Each row has a name. After each piece below comes the name of the row it's from, unless a question asks for something else. Each question is about the rows just above it. Places in a row count from 1.

[133 188 103 126  88] -> B
[109 106 126 157 178] -> R
[ 96 121 121 133 191] -> W
Where does [121 121 133 191] start? Give its row and place. | W, 2
[121 121 133] begins in row and place | W, 2
Where does [121 133 191] start? Give its row and place. | W, 3
Row and place where [188 103 126] starts: | B, 2
Row and place where [133 191] starts: | W, 4

[192 106 111 121 137 115 177 113 114 121 117 115 174 166 114 119 187 106
 107 128 139 116 176 110 111 130 117 115 131 131 127 127 108 112 108 105
 119 127 127 122 118 159 134 186 104 119 119 117 134 120 120]  D
[137 146 130 166 173 112 141 111 152 113 139 166 174 166 114 119 187 106
 107 128 139 116 176 110 111 130 117 115 131 131 127 127 108 112 108 105
 119 127 127 122 118 159 134 186 104 119 119 117 159 120 120]  Z
[133 146 131 163 175 113 142 111 152 115 132 163 174 170 115 120 192 106
 111 118 137 115 177 113 114 121 117 115 133 129 131 126 112 115 107 105
 121 127 126 116 120 155 139 194 109 118 120 112 159 119 118]  S
The row with [137 146 130 166 173 112 141 111 152 113 139 166 174 166 114 119 187 106
 107 128 139 116 176 110 111 130 117 115 131 131 127 127 108 112 108 105
 119 127 127 122 118 159 134 186 104 119 119 117 159 120 120] is | Z
Which row holds [192 106 111 121 137 115 177 113 114 121 117 115 174 166 114 119 187 106
 107 128 139 116 176 110 111 130 117 115 131 131 127 127 108 112 108 105
 119 127 127 122 118 159 134 186 104 119 119 117 134 120 120]? | D
[119 117 134 120 120] begins in row and place | D, 47
Where does [192 106 111 118 137 115 177 113 114 121 117 115] start? Give its row and place. | S, 17

[136 102 161  89  93 134 106 159 163  96 174 107 120 110 150 121 126  87
 129 144 151 125] : K
[142 150 156  79 105 157 129 104 159  88 141 117 162 146 153 152 144 106
 138 144 157 107] : M
[134 146  83 122 130 139 128 108 151 124 134 125 134 189 148 119 118 162
 120  99 162  88] : L
[115 179 111 114 147 139 130 106 113 117 146 116 193 115 103 120 115 145
 142 168 126  87] : A
[131 112 148 154 113 133  73 127 118 101 150 130  98  73 135 130  92 143
 118 100  96 103] : J
[118 116 149 161 139 132 129  86  97 125  67 152 122 121 129 175 136 153
 123 106  92 137] : U
[127 121 150 160 137 135 130  82  93 122  71 156 123 124 131 171 142 151
 123 101  91 143] : Q
[127 104 143 113 108 161 112  87 149  87 123 134 120 173 170 155 128 143
 126  96 154 100] : X
[133 156 107 133 135 124 104 158 120 138 175 111 148  79  96  87 103 122
 131 165 120 106] : P
[131 142  88 118 127 140 131  99 152 124 138 122 137 192 144 112 113 163
 125  97 171  84] : H
[133 106 147 151 107 135  72 133 118 101 147 127 163 137 144 192 113 125
 112 102 101  99] : G
Row and place where [142 151] starts: | Q, 17
[144 151] begins in row and place | K, 20
Row and place where [137 192 144 112 113 163 125] starts: | H, 13
Row and place where [144 112 113 163 125  97] starts: | H, 15
Where does [112  87 149  87 123 134 120 173 170 155 128] start? Give its row and place. | X, 7

[150 152 125 107 141 123 167] -> zisu
[148 187  91 132 173 105 134] -> ladu
[130 182  94 110 133 109 165] -> Mufip
[135 147 132  91 140 129 142] -> Luku
[146 161 125 109 141 124 187] -> teb
[158 157 118 105 132 134 173] -> roben
[144 155 117 113 139 116 158] -> lote
[133 167 112 133 145 129 146] -> Fimu
Row and place where [112 133 145] starts: | Fimu, 3
[161 125] begins in row and place | teb, 2
Where does [130 182  94 110 133 109] start? Give its row and place. | Mufip, 1
Row and place where [105 132 134 173] starts: | roben, 4
Row and place where [ 91 132] starts: | ladu, 3
Where does [109 141 124 187] start? Give its row and place. | teb, 4
Where does [118 105 132 134 173] start? Give its row and place. | roben, 3

[ 93 119 153 117] = vepo
[124 102 123 142] = giv
[120 126 119 110] = Ger
[153 119  93 113] = gek
[115 116 182 135] = fozi
[120 126 119 126] = Piv
[132 130 101 104] = Vevap
[140 133  93 105] = pige
[140 134 142 123] = basiv
[140 133  93] begins in row and place | pige, 1
[123 142] begins in row and place | giv, 3
find: [120 126 119 126] | Piv
[153 119  93] begins in row and place | gek, 1
find: [120 126 119 110] | Ger
Row and place where [119 126] starts: | Piv, 3
Row and place where [134 142] starts: | basiv, 2

[ 96 138 157  99 103 102 169 169] -> E
[136 105  92 153 161  92 188  53] -> V
[106 158  75 161 108 187 178 117] -> N
[134 157 138 149 141 162 108 106] -> Y
[138 157] begins in row and place | E, 2
[136 105  92] begins in row and place | V, 1
[138 149 141 162] begins in row and place | Y, 3

[137 113 134 198 115 126 152 118 139 114 158 126 158 186 129 139 115  90
 141 139 141 150 170 117 125 150 126 106 134 168 115 100]  Gaz
[149 145 125 201 139 155 167 122 109 178  84 141 113 120 182 128 139 167
 169 128 105 152 155 107 117  93 176 185 166 100 139  70]  non
[ 90 112 102 130 141 111 128 127 125 103 159 134 112 191 126  83 141 115
 121 134 148  92 125 118 129 107 139 111 136 161  96 126]  lodu
[ 99 110 130 128 141 127 111 102 159 191  83 103 125 112 134 126 122 121
 121 126 150 140 157 138 117  90 136 132 161  99  95  73]  mugad
[105  85 114 143 155 155 156  98 127 134 124 103 119 120 166 140 155  97
 142 140  83 123 163 107 146 101 172 162 142 168 102 136]  buz
[102 130 141 111 128 127] begins in row and place | lodu, 3
Where does [125 103 159 134] start? Give its row and place. | lodu, 9
Row and place where [159 191  83 103 125 112 134 126] starts: | mugad, 9
Row and place where [140 155] starts: | buz, 16
[126 122 121] begins in row and place | mugad, 16
Row and place where [120 182 128 139 167 169 128 105 152 155 107] starts: | non, 14

[ 99 197  79  68 152] = T
[166 201 134  97 172] = C
[166  79 197  68 172] = F
[197  79  68] begins in row and place | T, 2
[ 99 197  79  68] begins in row and place | T, 1
Row and place where [166 201 134  97] starts: | C, 1
Where does [197  79  68 152] start? Give its row and place. | T, 2

[113  68 160 157 133] -> zevir
[ 82  99 152 166  97] -> Gire
[119  93 114 166  83] -> fekes
[119  93 114 128 119] -> dem
[119  93 114 166 136] -> feri
[160 157 133] begins in row and place | zevir, 3
Row and place where [160 157] starts: | zevir, 3
Which row holds [119  93 114 166 136]? | feri
Where does [114 166 136] start? Give its row and place. | feri, 3
find: [119  93 114 166  83] | fekes

[135 148  66  67 101 152 161  95  63 142 161  77  89 173 186 173 106 173
 167 150  66  69] -> nit
[ 72  66  78 116 168  89 189 100 139  66  92  95  68 116 186 192 135  64
 174 142  69 138] -> Bafav
[164  96  96 165 166 162 126 110 184  71 148  90 114 141 103 190  75  86
 166 110  95 143] -> vuz
[195  91 176 141  81 125  74 171  74 168 146 147 190 176  76 134 186 128
 127  94 123 186] -> Bub
[111  90 160 160 121 127  98 175  72 191  74  94 174  94 168  98 157 147
 105 100  65 171] -> dez
[172 104 180  89  63  68 170 105  94 175  74 157  98 147 168  72 191  94
 174 115 132 116] -> Zasov
[180 172 151  71 151 142  99 125  71  72 175 112  90 160 189 172 187 137
 105 154 111 166] -> kame
[ 97 131  81 150 153 130 105  78  78 119  89 166  64  62 164 194 160 125
 136  89 132 148] -> zoraf
[183 115 187 160 121 127  98 175  72 191  74  94 174  94 168  98 157 147
 105 186 177 183] -> mukam
find: [111  90 160 160 121 127  98 175  72 191  74  94 174  94 168  98 157 147
 105 100  65 171] | dez
[183 115 187 160 121 127  98 175  72 191  74  94 174  94 168  98 157 147
 105 186 177 183] is in which row? | mukam
Where does [112  90 160] start? Give its row and place. | kame, 12
Where does [160 160 121 127  98 175] start? Give its row and place. | dez, 3
[142 161  77  89 173 186 173 106 173 167 150  66] begins in row and place | nit, 10

[123 106 197 137 134 149 160] -> rike
[134 147 160  71 148 107 125] -> labup
[113  82 136 147 112 101 145] -> vos
[135 160  94 157 170  90 198] -> lako
Row and place where [113  82 136] starts: | vos, 1
[134 149 160] begins in row and place | rike, 5
[148 107] begins in row and place | labup, 5
Row and place where [101 145] starts: | vos, 6

[103 134 133 152] -> zapos
[118 128 130 149] -> kufo
[121 129 149 130] -> Ninev
[188 133 126 150] -> Maver
[106 128 130 161] -> Bizin
[126 136 136 163] -> kozin
[ 94 125 125 136] -> taza
[102 128 130 149] -> rumug
[106 128] begins in row and place | Bizin, 1
Where does [188 133] start? Give its row and place. | Maver, 1
Where does [118 128] start? Give its row and place. | kufo, 1
Row and place where [125 136] starts: | taza, 3
Where do [118 128 130 149] appear? | kufo
find: [102 128 130 149] | rumug

[123  96 126 127] -> vuvor
[ 96 126 135  74] -> zanul
[135 126  96  74] -> Laro
[135 126  96] begins in row and place | Laro, 1
Row and place where [126  96] starts: | Laro, 2
Row and place where [126 135] starts: | zanul, 2
[126 135  74] begins in row and place | zanul, 2

